[+4.69 +4.85 +3.92 +5.13 -4.68]
[+4.22 +4.30 +3.47 +4.65 -4.19]
->
[+4.69 +4.85 +3.92 +5.13 -4.68]

[+1.72 -1.64 +1.48 -0.37 +1.97 +1.23 -1.98 -1.29 -0.16 +0.31 -1.68]
[-0.40 -4.18 +2.34 -4.35 +0.72 -0.47 -0.72 -1.91 +0.62 -1.36 +0.47]
[+2.88 +1.16 +3.11 -1.59 -0.12 -4.81 -1.71 -4.09 -0.60 -0.25 +0.74]
[+0.72 +0.17 -4.35 -0.12 +0.60 +4.12 +0.83 +3.29 +2.11 +2.44 -1.10]
[-0.81 -0.47 -1.96 -1.37 +3.65 +2.72 +3.54 +2.38 +1.78 +0.71 -0.70]
[-3.25 -0.27 +1.42 -4.61 +0.95 -0.42 -5.79 -1.75 +1.99 +0.10 +1.33]
->
[+1.72 -1.64 +1.48 -0.37 +1.97 +1.23 -1.98 -1.29 -0.16 +0.31 -1.68]
[+2.88 +1.16 +3.11 -1.59 -0.12 -4.81 -1.71 -4.09 -0.60 -0.25 +0.74]
[-0.81 -0.47 -1.96 -1.37 +3.65 +2.72 +3.54 +2.38 +1.78 +0.71 -0.70]

[-3.01 +2.02 +2.21 -3.12 -0.60 -0.48 -6.47 -1.59 +0.33 -0.39 -0.84 +0.49]
[-0.15 -0.82 +0.77 -3.87 -1.86 -1.31 -0.47 +3.36 -1.34 -3.18 +4.86 +2.41]
[+4.01 +0.19 -2.51 -0.80 +1.02 +4.99 +0.24 +0.63 -1.79 -4.15 -1.78 +1.29]
[-2.90 +2.53 -0.25 +2.11 +1.64 -1.12 -1.51 -2.19 +3.03 -2.45 -0.09 +5.34]
[+4.36 +2.40 -2.08 +2.13 +1.75 +2.01 +0.75 +0.35 -3.35 -0.37 -3.91 +2.44]
[-1.91 +0.76 +5.03 -0.32 -0.47 -1.95 +3.28 -1.44 +0.26 +2.79 +3.83 -2.21]
[-2.50 +3.08 +4.66 -1.77 +2.08 +1.59 -3.62 -1.84 +1.16 +0.13 -2.98 +0.79]
[+4.57 +4.02 +2.54 +0.83 +0.37 -0.54 -1.11 -0.27 -3.75 +2.23 -2.70 +1.57]
->
[-3.01 +2.02 +2.21 -3.12 -0.60 -0.48 -6.47 -1.59 +0.33 -0.39 -0.84 +0.49]
[+4.01 +0.19 -2.51 -0.80 +1.02 +4.99 +0.24 +0.63 -1.79 -4.15 -1.78 +1.29]
[+4.36 +2.40 -2.08 +2.13 +1.75 +2.01 +0.75 +0.35 -3.35 -0.37 -3.91 +2.44]
[-2.50 +3.08 +4.66 -1.77 +2.08 +1.59 -3.62 -1.84 +1.16 +0.13 -2.98 +0.79]

[+1.17 -0.84 -2.45 +2.98]
[+1.91 +1.17 +0.43 +3.54]
[-4.70 +5.17 +5.11 +3.25]
[-4.43 +5.59 +2.68 +0.22]
->
[+1.17 -0.84 -2.45 +2.98]
[-4.70 +5.17 +5.11 +3.25]

[-0.99 +0.57 +0.25 -0.19 +0.16 -0.42 +0.66]
[-2.34 +0.19 -3.81 -2.82 +2.75 +2.25 +1.23]
[+2.52 -1.82 +5.36 +2.19 -4.10 -3.85 -1.53]
[+5.03 +0.12 +2.26 +3.29 -2.14 +0.41 -4.04]
->
[-0.99 +0.57 +0.25 -0.19 +0.16 -0.42 +0.66]
[+2.52 -1.82 +5.36 +2.19 -4.10 -3.85 -1.53]

[-1.65 -0.59 -3.29 +1.83 -0.34 +3.34 -1.92 +2.78 +0.02 -2.89 +0.92 -4.48 +2.31 +2.98]
[+5.55 +2.73 +2.56 -1.66 -1.34 -0.43 -0.17 -4.54 -3.65 -1.31 -0.74 -1.07 +4.02 +0.65]
[-1.95 +0.32 -4.52 +4.73 +0.47 +1.97 +0.40 +5.38 +1.73 +1.50 -0.66 +1.01 -1.91 -1.01]
->
[-1.65 -0.59 -3.29 +1.83 -0.34 +3.34 -1.92 +2.78 +0.02 -2.89 +0.92 -4.48 +2.31 +2.98]
[-1.95 +0.32 -4.52 +4.73 +0.47 +1.97 +0.40 +5.38 +1.73 +1.50 -0.66 +1.01 -1.91 -1.01]
